In the rows, 128 means zero.
A single turn carries every row of the set below to another of its rows. Some are shown first; where does it send the rows asked next?
q938: [144 110 134 143 200 118 130 169 111 143 123 125 125 120  98 181 129 114
 116 171 120]
q766: [136 130  98 150 139 126 120 111 106 133 111 158  85 124 132 123 134  86
 134 136 121]
q939: [121 117 144 135 137  81 148 179 124 157 109 129 125 111  96 116 141 138
 145 158 143]
q220: [159 146 116 125 147 102 138 118 101 163 100 116 128 148  86 110 131 115
 146 157 115]
q149: [159 126 154 123 167 126 147 151 149 152  96 158 146 113 116 160 132 143
 103 135 139]
q265: [113 120 126 128 156  96  94 137 108 166 105 144 164 102 117 127 147 133
 126 130 143]
q486: [130 134 109 130 152  93 136 125 104 135 165 137 118 139  74 153 152 118
 127 140  96]
q587: [137 151 156 134 146 115 131 147  95 161 114 135 141 143  83 142 105 126
 150 131 148]
q428: [129 127 157 108 159 104 119 127 117 114 133 129 131 156 102 164 137 120
 112 123 130]
q64: [134 102 120 146 194 140  97 146  94 134 105 135 110 127 125 161 138 105
 145 155  91]
q491: [150 135 120 163 109 110 100 157 137 102 132 154 100 119  87 123 133 140
 136 146 125]
q188: [177 150 152 148 144  89 148 142  99 130 120 126 133 139  69 149 150 136
 139 145  98]
q148: [122 121 113 133 157 139 137 121 133 123 116 144 143  87 119 133 115 110
 118 150  68]
q65: [103 144 118 163 160 109 137 183 114 164 109 112 138 108 104 141 138 140
 154 127 124]
q510: [124 143 140 112 144 122 146 116 126 139 103 137 149 104 133 123 115 142
 113 134  85]
q704: [142 171 120 151 149 119 132 120  94 144  92 151 119 125 156 151 142 124
 122 181 112]
q375: [131  98 141 161 169 125 135 119 125 174  92 143 127 119  96 155 141 170
 149 163 112]
q571: [ 90  97 130 178 136 118 129 143 127 132 131 154 134 119  67 142 134 132
 129 129 122]
q160: [153 113 159 135 127 129 140 138 146 131  80 152 120 136 119 121 148 130
  91 127 116]
q360: [152 128 110 131 134 113 154 120 156 144  92 111 132 128  93 149 128 126
  96 169 123]
q289: [114 157 116 179 169 116 131 136 110 120  84 140 110 114  74 165 116 122
 139 122  90]
q984: [146 139 114 143 137 100  92 134 110 155  64 164 155 114 104 130 144 117
 120 128 134]
q663: [130 111 127 118 110 127 130 165 100 129 113 113 112 112 140 166 133 144
 121 136 130]
q310: [173 145 102 157 137 122 157 155 147 111  90 123 111 115 108 145 143 139
 125 156  85]
q497: [161 120 117 173 153 133 112 176 104 119 116 189 108 114 105 148 148 118
 139 166 130]
q543: [116 106 139 143 142 142 101 173  95 127 105 129 136  94 124 183 143 142
 114 143 119]
q740: [111 135 127 165 140 106 127 115 121 100  51 146 113 125 107 149 143 127
 119 141  94]
q194: [124 119 116 171 144 125 124 127 114 151  76 152 112  89 108 169 137 155
 164 169  95]
q316: [125 121 119 126 117 116 153 123  99 142 103 160 113 108 125 115 119 106
 124 169 145]
q669: [134 128 121 153 145 132  96 135 120 127 136 171 119 147  60 140 140 129
  98 136 103]
q838: [156 139 113 118 138 110 123 157 108  95  90 164  94 108 112 126 151 117
 143 175 110]
q763: [120 110 114 198 152 138 127 152  99 129  92 159 131 130  85 121 161 128
 122 143  90]
q503: [122 105 129 155 175 114 127 144 129 119 153 140 124 129 127 175 144 125
 143 114 117]
q117: [195 110 129 171 128 114 131 141 129 132 131 122 122 124  96 132 142 129
 125 173 116]
q609: [110 182 140 162 169 110 128 150  90 121 112 151 125 125 134 153 152 128
 134 172 122]

q491 moves to q117
q194 moves to q704
Where do these go?
q766 moves to q160
q497 moves to q310
q587 moves to q503
q316 moves to q149
q148 moves to q984

A single turn carries every row of the set below to another of its rows. Some are shown first; where does it send the rows asked next?
q473: [ 92  97 109 125 138 119 126 154 137 150 151 109]
q439: [142 107 155 149 139 164 130 143 109 169 141 125]
q582: [120 125 154 117  88 133 106 106 118 130 161 136]
q8: [135 118 141 151 129 179 124 119  98 154 131 131]
q504: [128 118 134 123 141  82 129 126 101 142 126 115]
q635: [139  92 161 104 102 119 136 110 126 151 155 127]
q241: [125 130 132 142 134  78 126 141 105 124 143 131]
q397: [127 137 135  90 156 121 112 135 130 121 130 142]
q255: [151 150 133 116 109 124 116 120 126 114 158 153]
q805: [150 133 139 146 124 145 137 121 174 129 144 150]
q377: [155 110 142 161 138 157 147 152 113 149 150 145]
q521: [109  91  92 135 135 116 153 151 138 127 153 129]
q993: [ 96 122 153 120 126 119 107 151 131 114 160 150]
q535: [135 104 101 176 131 137 129 151 129 125 139 158]
q802: [ 91 117  93 117 137 136 115 128 125 139 133 110]
q825: [171 118 141 103 123 110 145 123 132 135 152 145]
q542: [148 121 128 164 129 172 140 129 103 134 140 151]
q361: [ 98  80 149 120 112 122 144 121 124 110 151 152]
q309: [116 101 100 162 119 159 116 112 113 133 117 142]
q916: [129 131 143 148 108 159 124 101 163 128 139 143]
q92: [149 113 152 135 129 141 141 120 176 152 138 133]
q957: [130  95 131  90 141 124 150 106 122 118 121 144]
q58: [108 112  75 126 134 132 141 125 126 116 134 131]
q422: [141  94 122 155 151 127 121 164 137 163 133 131]
q277: [121  90 121 141 139 148 107 125 120 171 111 116]
q534: [128 112 155 136 113 155 127 100 165 151 133 126]
q266: [109 118 128 150 113  89 131 119  94 113 140 134]
q304: [113 107 131 131 122  93 133 103  91 131 123 120]

q635 moves to q582
q542 moves to q377
q521 moves to q473
Where do these go?
q535 moves to q422
q266 moves to q241
q805 moves to q92
q993 moves to q397

